In the data rows, the value 500 means zero.
Here is a table of points, one per row:
540;664;599;405;506;388;531;642;510;616;339;580;356;361;531;497;510;538;489;372;472;494;672;547;434;553;319;301;574;441;384;585;547;569;549;536;503;605;532;555;530;360;535;473;635;449;441
696;481;667;568;286;471;454;595;543;583;486;420;614;601;483;516;584;560;342;407;423;281;433;444;553;550;604;295;552;509;639;607;460;451;489;599;576;508;450;429;489;491;440;576;431;355;407
675;525;487;549;710;579;517;497;626;547;372;613;445;477;315;506;457;377;470;372;386;515;544;231;574;545;496;438;467;597;462;448;424;485;382;453;459;450;409;452;329;496;497;474;650;395;478
439;461;429;358;433;599;565;481;667;524;510;344;486;615;574;497;466;523;330;390;621;419;419;481;476;461;444;493;461;508;456;446;520;627;610;508;467;611;450;630;560;534;553;428;515;593;613
460;329;496;601;437;425;358;469;464;541;236;573;336;557;533;506;400;549;391;423;670;632;465;458;587;485;673;411;534;493;648;361;497;348;361;549;489;516;421;595;602;439;504;490;576;503;586
532;571;415;480;576;480;389;532;347;366;414;560;623;413;512;556;487;655;329;631;522;455;535;535;476;498;485;692;444;424;632;511;499;544;638;396;495;493;414;592;387;442;547;464;497;583;426
406;501;546;519;443;491;498;714;531;532;515;633;442;358;536;495;612;596;560;391;498;442;398;560;404;515;643;476;563;502;610;445;379;502;601;430;448;540;497;371;372;500;512;478;576;618;629
395;375;561;620;466;588;675;443;379;593;585;456;544;466;429;502;545;557;666;503;572;353;373;496;519;424;466;447;325;691;448;656;564;444;536;421;400;425;487;525;489;489;453;517;540;350;374
510;454;589;746;585;566;446;435;530;521;727;610;473;561;460;506;577;491;495;582;412;528;423;575;430;695;578;497;548;411;579;399;571;589;553;428;589;623;520;706;530;556;572;461;512;459;383
607;639;445;357;541;599;444;526;502;354;547;571;611;638;488;572;364;677;637;563;553;619;485;418;568;378;694;409;452;539;484;638;534;608;688;660;517;465;500;443;533;576;633;466;388;408;510
514;473;387;610;652;477;448;460;426;653;382;566;511;560;363;276;464;454;612;513;474;457;438;511;463;487;433;464;442;506;572;480;427;444;595;731;425;667;446;428;694;462;471;648;508;573;640
539;404;355;495;334;429;498;480;531;445;475;542;572;597;367;488;368;621;564;514;292;500;420;568;671;466;407;630;587;438;440;394;630;448;528;416;709;493;465;422;442;385;491;432;549;351;542
382;494;425;573;594;553;505;569;537;557;403;455;401;564;438;399;534;414;475;708;564;441;597;469;416;432;605;379;594;473;681;635;689;528;678;569;620;513;544;495;488;666;394;523;539;636;680
541;453;463;504;375;490;542;466;525;442;432;426;470;412;412;499;458;450;677;428;383;499;505;381;566;570;566;534;418;516;601;418;511;509;543;473;421;416;565;754;750;641;382;476;599;614;468
541;482;336;594;540;398;356;562;504;323;534;563;356;441;481;360;515;499;469;328;646;347;483;461;539;528;456;429;483;409;427;598;525;580;548;403;552;445;510;352;583;575;570;430;458;668;493
528;710;507;614;436;487;523;393;538;608;394;393;531;520;533;392;467;674;464;521;539;624;477;595;336;569;473;471;675;489;517;423;417;526;482;536;315;469;447;494;349;609;265;368;376;439;505
507;508;511;425;415;448;463;474;473;429;497;496;280;602;369;629;529;512;504;597;603;498;560;550;581;537;571;492;358;403;370;434;294;599;552;423;394;436;553;399;553;517;622;446;365;494;655
638;514;388;531;480;680;481;386;476;552;535;596;512;368;493;452;621;460;478;459;442;502;660;519;448;490;558;495;264;357;480;535;632;411;330;543;541;714;644;521;393;586;416;550;444;439;540
444;507;481;591;390;453;506;466;521;476;338;609;615;484;433;697;571;412;560;484;567;702;460;501;353;567;589;651;496;490;403;502;481;782;535;539;456;450;628;552;461;386;486;485;383;526;419
522;370;516;518;583;536;371;595;675;654;482;466;483;453;505;724;421;547;531;606;369;536;491;527;253;521;421;530;444;382;381;461;594;441;513;477;431;457;459;298;479;518;379;491;347;509;441
435;648;502;579;482;430;381;496;531;517;674;425;529;504;562;611;499;336;597;445;522;551;629;499;627;290;491;651;558;540;405;542;482;465;559;587;455;562;407;644;486;399;350;594;418;581;416
422;497;353;416;488;414;516;328;643;420;536;450;425;621;621;489;468;572;334;416;583;442;523;374;316;553;440;616;502;505;464;500;398;578;517;610;515;514;453;521;520;466;513;450;534;447;482
590;426;365;579;456;493;556;716;592;499;501;542;585;281;697;509;512;544;576;514;533;463;520;614;470;583;599;451;584;615;450;409;457;460;618;431;421;503;387;489;529;479;522;509;530;364;555
433;479;517;410;593;390;570;554;383;694;594;576;514;601;555;477;533;506;512;571;447;415;438;315;402;475;620;472;532;355;336;417;515;510;372;437;467;647;356;546;522;480;433;630;583;361;631
491;446;391;590;574;475;517;627;385;543;590;398;576;455;556;614;456;597;324;638;412;540;414;372;648;523;414;496;474;414;540;377;493;465;502;521;458;376;629;590;382;417;688;511;473;462;493
429;519;674;406;424;450;441;333;477;319;645;452;394;342;429;595;550;571;586;470;573;539;600;416;591;562;419;595;601;592;625;548;604;372;436;633;360;619;535;515;592;551;458;499;436;545;504
535;563;662;465;614;404;643;454;464;524;495;566;445;324;594;401;551;644;403;480;276;627;422;592;550;495;623;593;487;483;427;582;475;552;604;477;489;429;475;383;538;457;466;656;437;608;569
452;620;515;344;365;467;717;387;428;460;569;551;555;646;631;455;452;268;449;476;558;454;408;478;523;463;462;417;487;450;528;283;530;551;582;478;420;442;472;328;509;400;578;525;474;582;411
429;449;401;429;593;357;586;280;513;557;430;574;480;510;571;554;345;451;541;578;476;433;359;563;528;513;476;434;450;620;492;769;468;467;428;372;570;541;660;554;471;400;388;572;486;495;541
557;537;547;360;471;495;478;454;512;519;571;443;466;452;554;434;632;396;665;697;482;550;375;370;571;482;456;600;549;354;451;649;454;309;517;532;468;494;423;484;440;396;670;381;664;519;333
522;647;667;511;516;539;407;475;454;425;492;481;515;611;627;569;550;464;663;486;539;501;560;391;490;492;328;646;562;594;619;452;632;447;440;373;575;432;521;571;600;398;381;514;467;585;658
442;515;582;476;529;545;423;485;486;520;562;652;641;466;464;653;579;393;451;396;508;514;428;617;614;396;438;562;547;478;528;646;434;451;396;477;563;362;468;466;685;653;456;436;521;335;410
565;565;460;371;409;628;435;496;392;588;442;431;402;584;525;428;328;353;381;460;596;374;478;630;275;472;500;644;721;612;453;445;558;453;453;428;573;463;637;484;530;434;628;518;517;483;434
498;417;513;403;498;534;352;527;513;599;605;549;448;606;401;419;676;464;588;658;553;554;647;658;544;562;606;552;317;619;451;381;423;635;552;586;470;387;653;479;504;481;589;468;652;380;495
403;467;534;448;492;475;538;421;349;486;563;468;613;462;517;554;466;461;521;405;575;446;589;532;596;641;469;481;538;524;330;602;524;249;430;564;588;354;546;467;408;614;446;496;562;458;514
371;485;494;523;535;337;517;587;498;504;464;437;639;590;475;452;440;551;391;526;338;446;568;397;547;422;529;574;392;591;570;506;507;326;545;338;479;522;610;460;578;545;683;386;393;561;370
555;289;614;501;551;578;581;504;461;449;637;431;582;502;542;419;385;539;508;559;482;707;659;388;516;467;334;428;616;435;541;526;309;604;570;375;613;561;484;537;418;507;415;645;567;595;561
561;519;536;514;603;390;689;640;567;353;466;445;390;646;484;455;665;548;510;571;585;561;552;656;494;343;380;549;458;479;527;399;582;549;328;600;445;305;557;538;397;618;522;646;613;514;375
464;481;549;535;610;692;624;475;588;447;497;292;574;551;479;477;484;521;484;524;544;600;487;537;603;416;584;456;560;452;397;449;326;575;357;534;645;729;568;424;573;366;505;593;597;621;292
512;558;430;482;488;414;626;597;372;372;565;362;532;443;419;503;354;387;367;482;525;570;545;625;337;639;574;556;445;527;558;595;544;406;453;419;550;535;318;394;557;469;448;552;583;436;681
559;496;552;607;605;511;565;525;444;461;298;479;462;593;557;390;561;443;574;433;407;491;572;732;580;475;506;541;503;348;613;538;496;605;484;572;415;486;610;513;400;576;507;204;363;427;478
494;501;509;414;444;455;448;390;430;668;522;395;514;330;500;598;432;453;473;393;483;451;416;472;415;436;420;327;441;556;504;411;574;678;377;565;673;594;349;350;411;708;662;414;536;482;526
443;496;359;398;455;699;513;503;470;509;541;510;593;600;433;522;736;559;566;481;580;508;539;520;664;539;348;417;510;664;541;534;473;415;420;432;445;621;352;601;477;430;477;686;378;522;409
524;397;569;606;384;690;475;432;607;342;540;613;487;456;574;582;532;431;469;568;384;503;583;463;480;462;476;354;528;589;445;531;625;437;349;585;443;304;508;591;481;407;508;381;488;729;594
396;570;602;476;537;504;334;630;636;409;497;508;475;274;479;273;365;480;524;479;533;419;351;462;473;528;529;552;459;526;493;430;418;506;499;483;590;421;578;559;478;624;483;559;338;443;537
There is one direction along which these points spread out most. Take the direction at right angles to it along which they spread out most. Go by this last direction. Where along it does each point below lie, from 0 to 99? The average is 50, and the first point in the table lies past the average. One standard deviation of the points above along it is 16.
382;494;425;573;594;553;505;569;537;557;403;455;401;564;438;399;534;414;475;708;564;441;597;469;416;432;605;379;594;473;681;635;689;528;678;569;620;513;544;495;488;666;394;523;539;636;680 47
607;639;445;357;541;599;444;526;502;354;547;571;611;638;488;572;364;677;637;563;553;619;485;418;568;378;694;409;452;539;484;638;534;608;688;660;517;465;500;443;533;576;633;466;388;408;510 30
675;525;487;549;710;579;517;497;626;547;372;613;445;477;315;506;457;377;470;372;386;515;544;231;574;545;496;438;467;597;462;448;424;485;382;453;459;450;409;452;329;496;497;474;650;395;478 65
541;453;463;504;375;490;542;466;525;442;432;426;470;412;412;499;458;450;677;428;383;499;505;381;566;570;566;534;418;516;601;418;511;509;543;473;421;416;565;754;750;641;382;476;599;614;468 37
540;664;599;405;506;388;531;642;510;616;339;580;356;361;531;497;510;538;489;372;472;494;672;547;434;553;319;301;574;441;384;585;547;569;549;536;503;605;532;555;530;360;535;473;635;449;441 61
557;537;547;360;471;495;478;454;512;519;571;443;466;452;554;434;632;396;665;697;482;550;375;370;571;482;456;600;549;354;451;649;454;309;517;532;468;494;423;484;440;396;670;381;664;519;333 50
514;473;387;610;652;477;448;460;426;653;382;566;511;560;363;276;464;454;612;513;474;457;438;511;463;487;433;464;442;506;572;480;427;444;595;731;425;667;446;428;694;462;471;648;508;573;640 64
638;514;388;531;480;680;481;386;476;552;535;596;512;368;493;452;621;460;478;459;442;502;660;519;448;490;558;495;264;357;480;535;632;411;330;543;541;714;644;521;393;586;416;550;444;439;540 56
433;479;517;410;593;390;570;554;383;694;594;576;514;601;555;477;533;506;512;571;447;415;438;315;402;475;620;472;532;355;336;417;515;510;372;437;467;647;356;546;522;480;433;630;583;361;631 85
539;404;355;495;334;429;498;480;531;445;475;542;572;597;367;488;368;621;564;514;292;500;420;568;671;466;407;630;587;438;440;394;630;448;528;416;709;493;465;422;442;385;491;432;549;351;542 57
494;501;509;414;444;455;448;390;430;668;522;395;514;330;500;598;432;453;473;393;483;451;416;472;415;436;420;327;441;556;504;411;574;678;377;565;673;594;349;350;411;708;662;414;536;482;526 80
